Rotation paths and how fast each direction turns (degrees each step)
Each turn is a multiple of 5 degrees from 10 to 175, or 0.
Each row of a path follows its step; steps can be skipped.
Rotation 1:
step 1: [ -4  17 -10   3   5   3  -6  12   3   6  -7   2   3  -6  -8  -1  14   5
   6   9   4   4   6   6  -3  20   7   9 -17   3   3  -4  -4 -14  -7  -8
   1  -6   7  -3  -6   1  -2   6   3  18  15  -7  -4  -5   5  13 -13   3
  -2  -2   7  -9  -1   1   3   4  -1   1]
step 3: [ -3   7  -7  -3   5  10   7  16   5  -2  -7  -3 -10   9  -6   3   5   4
  -3  -3  -5   5 -11  10   3   8  -8  18  -5   3  -5  -8  -5  -4  -4  -3
   8  -2  10 -10   3  -2   0   7  -9  14 -10   2 -10   5  -5  -2  -5  -9
  10  -2   7  -1   9  10  -7 -10  19  -8]
step 4: [  6   2  11  -5  13 -11   3   8  15  -1  -6  -5  -3   3   8  15  14  -1
   3  -2   9   0   5  -2  -2   5   5   0   3   8  -4 -16  -1  -2   5   7
  15   9  -4   7   6  -4  -1  -5  -3  21  -1  -4 -10  16   0  -6  -5  -3
   6  -3  -7  -3  12   3  -4   1   9 -10]
step 5: [  5  -4   5   4   5   3  -8  -2  15  -4   9  14 -14 -10   5   2   9  -8
  -1  13   0  11  -9   7  -8   2  18   8   2  -3   0 -16  -2  -8  -1   0
   6  -4  -6  -7  -1   3  -3   9 -12   2   3   4 -12  14  -5  -5  -4   7
  13  -3   3  -2   6  14   5  -2   9   1]
step 8: [-12  13  20  13   5   7   3   7  -1   0   2  -9  -5  -3   3  -6  18  -2
  -7  -5  -8  -8   2  -9  17   7   2   3 -10  -2  -6  -8  -6   1   0   2
 -11   3   6 -10 -10   2  -2  11   3   4  -3 -11 -10  12   8  -1   5   7
   0  -4   2  -7   9   1   8  -3   7  -7]
step 9: [ -1  10  24  -1  -5  -3  -3   2   8   5  -2   0  -6   5  14   5  -1  -5
  -5  -1   1  11  -8 -11  13   1   8  -2   4 -10 -14  -3  -2   2  -4   5
 -15   3   2  -3  -6  -3 -13 -15   9  13  -4   4 -16  -7  -5  -4   1   1
   8 -12  -2  -6  -5   7   9  -1   2  -1]
step 10: [ -1   6   9  10   8   5  -6   6  -6  12   7   6   1  -5  -7   6   5  -7
  13  -1  -4  18 -14  -4  12   7  14   5   8   3  -3  -2   0  -6  -2   1
 -13 -10  20  -2  -6   7   3  -5  -4  11   2  -9  -4  -4   0   4  -1 -11
  13  -4  10  -4   6   3   6  -2  -6 -11]
step 12: [ -1  -1   0  -8   8  10   8  -2   0  -7   7   9   4  -5  -2  -8  -2  -2
   3 -14 -11   8  -7   4  -4  12   0  12   0   7  -9   8   6  -2   3 -12
  -7   1  -5  -1 -22   1   4   6  -7  15  -1   6 -14   2  -3   7  -1  -4
   6  -9  16  -1  -1   6  18 -11   7  -2]
step 13: [  0   8   6  -3  -5   1  -3  13   4 -10   5  -8  16   9   1   7   7   5
  -1  -8  -9   1  11  -3  -4   7   3  -1  -1   6   0  -2   8  -4   7   3
   5  17  11   0 -18 -13   5  -1 -12  21   4   0 -11   4   7   2  -3   3
   5  -5   0   6  -8  -6  15   3  -5  -7]
Speeds:
[ 2 -2  0 -1  0 -1 -3 -2 -3  0 -3 -2  3  0  3  1  0  3  2 -1 -1  3  1  1
 -3  5 -1  5  1 -1  1  0 -2 -4 -1  0  2  4  0  3  0 -2  0  3 -2  1 -1  0
 -1 -1  0 -2 -3 -2  1  1  3  4 -1  1 -2 -2  1 -1]	35
